Named turns come first, each shown by rows before and after it. Which turns, in which order, take the first row of each pair that follows to the second? Write the first one first, as in the answered first pair.
H:
[-35  35  10  -6 -22 -23  -5 -42 -31 -13   9 -18  33 -14  -1 -48 -57  49] => [ -3 -31 -17  -4  44 -30  21 -16 -40 -43  26 -43  58  17   2 -22  23  22]
[ 34  17 -23  16 -28  37 -54  31  18  35  10  13   7 -36  29  -5 -18 -21] => [-10  30  -2  28 -10   8 -52  -4   5  15   5  -5  30 -28  19 -43 -63  -9]
[  9  34   0 -20 -20  24 -26   0  23  22   4   6 -13  -9   9   9 -21 -27] => [-20  28  13 -12   7  -3 -19 -26  13   1   3 -17   8   5   5 -16 -41 -24]
[ 40 -42 -31  19  22  -6  33   9 -11 -11  11 -11   5  29 -11  12  70  -9] => [ 50  10 -20   4 -56  23   7  18   5  38  -2  32 -40  -8  -5  21  38   3]
G:
[ 12 -29  -9   5 -14  10  -1  10   5 -15  30  -9   5   3   6 -16  -5  -3] => [  2 -19  -2   6 -18   4  -1   0   0 -16  28  -9   4   1   3 -23 -22   5]
[-21  22  23   5   2 -30  13   5 -10 -20 -16 -10  -8 -16   2  30 -48  28] => [-23  27  24 -10  36 -21  13   6 -12 -28 -15 -11  -9  -5   3  40 -27   6]
[-42  42  38 -34  24  18 -17 -10   0 -18  -7  27 -27   3 -21  10 -23  -3] => [-13  16  18 -40  44  31 -11  14   6 -19   2  28 -26   9 -14  35  23 -26]
[  9  31  -5 -12  17  35 -31  -4  21   4  24 -28  15  -1   8 -14 -18 -36] => [ 20  19 -16  -9  12  39 -32   4  23   6  28 -33  18  -6  10  -9  -7 -37]
X:
[ 13 -35 -10  40 -36 -33  25   2  -3  -5  -5 -14   0  -3  -4 -19  -7  44] => [ 21  17   7   2 -40   9   8  11   0  22 -21  36 -47  -4  -4  19  16  32]
[  3 -14  -2   1  -3  -5  27   5   2  -9   7   3   9  27  14  11   9  10] => [ 6 -6  2 -6 -5  3 25  7  2 -4  2 13  2 27 13 18 14  7]
[-21   2   5 -18  32  -1  -2 -34  22 -21   1 -26  14 -12 -12 -11 -24   6] => [ 22 -10 -20 -22   0  19 -16  -6  42  -2  12 -23   6 -32  -2   6  -3  -6]
Pairs:
Each pair is two turns apart.
[ 32  13   3   4  10  -5   9   4  10  27   0  28 -35 -13   2  27   4  10] => [  2  20  18  13  10 -27  10 -22   5  14  -4  16 -21 -11  -4  -5 -33  22]  G, H
[-12  17  -3 -39  11  38 -23  -7  11  -9  15  -8  -8  11  -6   0 -15 -22] => [-27   1   3 -27  32  17  -7 -20   0 -26  11 -17   7  23 -10  -6 -15 -13]  G, X
[  5 -26  -4  -7 -17   1 -10  -1  25 -14  11 -42  15 -16  -7 -10 -23  -7] => [ 17 -25  -9 -10 -25  13 -14  10  31  -7  11 -33   4 -21  -5   3 -13  -8]  H, H
[ 22  -9   2   5  -4  22   0  21  -8   1  -7   3 -17  -3 -11  18  30 -18] => [-21  13  23  14  -3   0  -1 -14 -17 -11 -16  -9  -4  -1 -22 -22 -22  -3]  H, H
[ -1 -36 -13  23   1 -17  15  -2  -3 -20  10 -15  19  -5  -2  -7   2  17] => [-11   8  17  -7  10   8   9  -5 -13  -2 -13  31 -21   1  -9  26  17  16]  H, X
[  4   4   1  -9 -10   7  -4   3  -3   7 -15  13 -23  -4  -4  13   9  15] => [-13  13  12 -15  16   0  -2 -10  -9  -6 -16   6 -16   8  -8   4   4   6]  H, G
[-18 -17   7  -6  28 -11  15 -16 -10  -9 -15 -10  -5  12  -8 -12   3  15] => [ 13 -21  -8 -17   9  11   7   9   0  10 -13   6 -27   2  -3  15  27   8]  G, H
[-12  -1   7 -18  33 -12   3   3  -9 -14 -15   0   3   9  -8   1  21  -7] => [-11 -17   2  -4  24 -24   8   2  -8 -18 -12 -13  13   7 -10  -7  12   2]  H, X
[ -9 -25   7  19  21 -33  25 -14 -29 -16  -3  -4   9  11  -7  -1  -5  28] => [ 10  12   2  10 -43   0  -9   2  -3  21  -6  19 -21 -24   3   2 -29  27]  X, H
[ -8  27  21  21 -31 -22  16  -6 -18  15 -24  40 -14  -4 -21   8 -11  46] => [  6 -22   1  25  25 -28  37   6 -27 -13 -15  18  11  21 -20  18  39  28]  H, H
[-17 -33  -4   7  -6  -1   5  -4  23  30  10 -11  14 -14 -16 -11 -18   5] => [-18 -39  -5   0  23   1   9  -2  18  22  10 -16  18   1 -17  -2   3  -7]  G, H
[ -4   3  20   6 -18 -19  14 -21 -12   2 -11  14  -4   2 -15 -15 -19  38] => [  0  -9  18 -10  37  -9  19 -15 -17 -15  -6  13   0  26 -14   8  24  13]  G, H
[-16 -29 -25  26  32  -8   6   3  -9  -4 -10 -45  57  15  -3 -38  -6   4] => [ 29   4 -34   2 -37  44 -17  39  15  50 -16   7   0 -17   8   8  10   2]  X, G
[  3  -2   5 -21  23   9  -3   0  19   5 -12   9   8  19  18  19  16 -30] => [ 14 -14  -5 -15   8  10   1   9  21  15  -9  11   7  12  23  22  20 -26]  X, H
[ 11  20 -12  -1  -4  28 -17   3   7   3  15 -15   2 -10  13  -8 -12 -12] => [  1  18  -7  -1   9  24 -14  -4   4  -7  15 -20  10  -2  11 -13 -13 -19]  H, G
[ -9 -37  -7   6  27 -22  29  10 -20  -1  -6   0   2  18   7  19  48  14] => [  5 -24 -10  15 -36 -15  19  24  -8  27 -10  17 -16  -9  11  18  26  34]  G, H
[-37 -23   1  19  29 -27  -1  21   1  -8  28  -8   9   5 -23 -22   4   6] => [ -9 -29 -10  27 -12 -18  -1  43   9  11  28   5  -9 -12 -20  -9  12  19]  H, G
[ -7   5  19  16 -51 -19   4  -3 -17  28 -21  33 -18 -17   1  -3 -23  56] => [  1   0  14  20 -56 -15   5   6 -13  30 -18  33 -17 -24   4   1 -20  50]  X, X
[-12  18  28 -16  -5   8  10  -2  -8  12 -14  34 -11   8  -6  -2  -4  21] => [ 22 -36 -11  11 -13  -1  14  22  10   5  14  -6  21  -5   8 -14   4  10]  H, X
[ 17  -7 -64  -9 -26  22   2  16 -10  10 -17   5  13   3  -5 -51 -27  -4] => [  2 -12 -58 -11   8   8   9   4 -18  -9 -17  -6  28  20 -12 -60 -23 -10]  G, H
[-20  41  19 -24  18  13  -7  -5   5 -10  -1  10  -9   6  10  -4 -14 -33] => [ -1  39   9 -25   3  23 -12   6  15   0   2  18 -17  -3  13   5  -8 -37]  G, H
[ 21   2  -5 -29  40  21  19 -15  -1  -1   5  27  -9   5  22   5   7   4] => [ 36 -12 -18 -21  29  24  14  -6   7   3  12  20  -2  -2  25   3  12   4]  X, X
[-40  63  36 -28  -4  14  22 -16 -20  15 -24  26 -15  26   2  20  17  19] => [ 13  15   0 -20 -11  28  31  25  -9  24  -7  24 -15  19  15  50  70   7]  G, G
[ 38   8  -7  -9 -23  23 -12  21 -12   9   0  17 -31  -7 -14   8  47  -2] => [ -9  25  14  13 -42 -12 -12 -18 -21  -1  -5   2 -13 -13 -22 -38 -21  28]  G, H
[-19  -8  -4   6  26 -18   4   0  -7  -9   1  -3   6   3  -5   2   9 -12] => [ -5 -23 -14  18   7 -20   7   8  -3  -4   2  -3   6  -3  -2   0  13  -3]  G, G
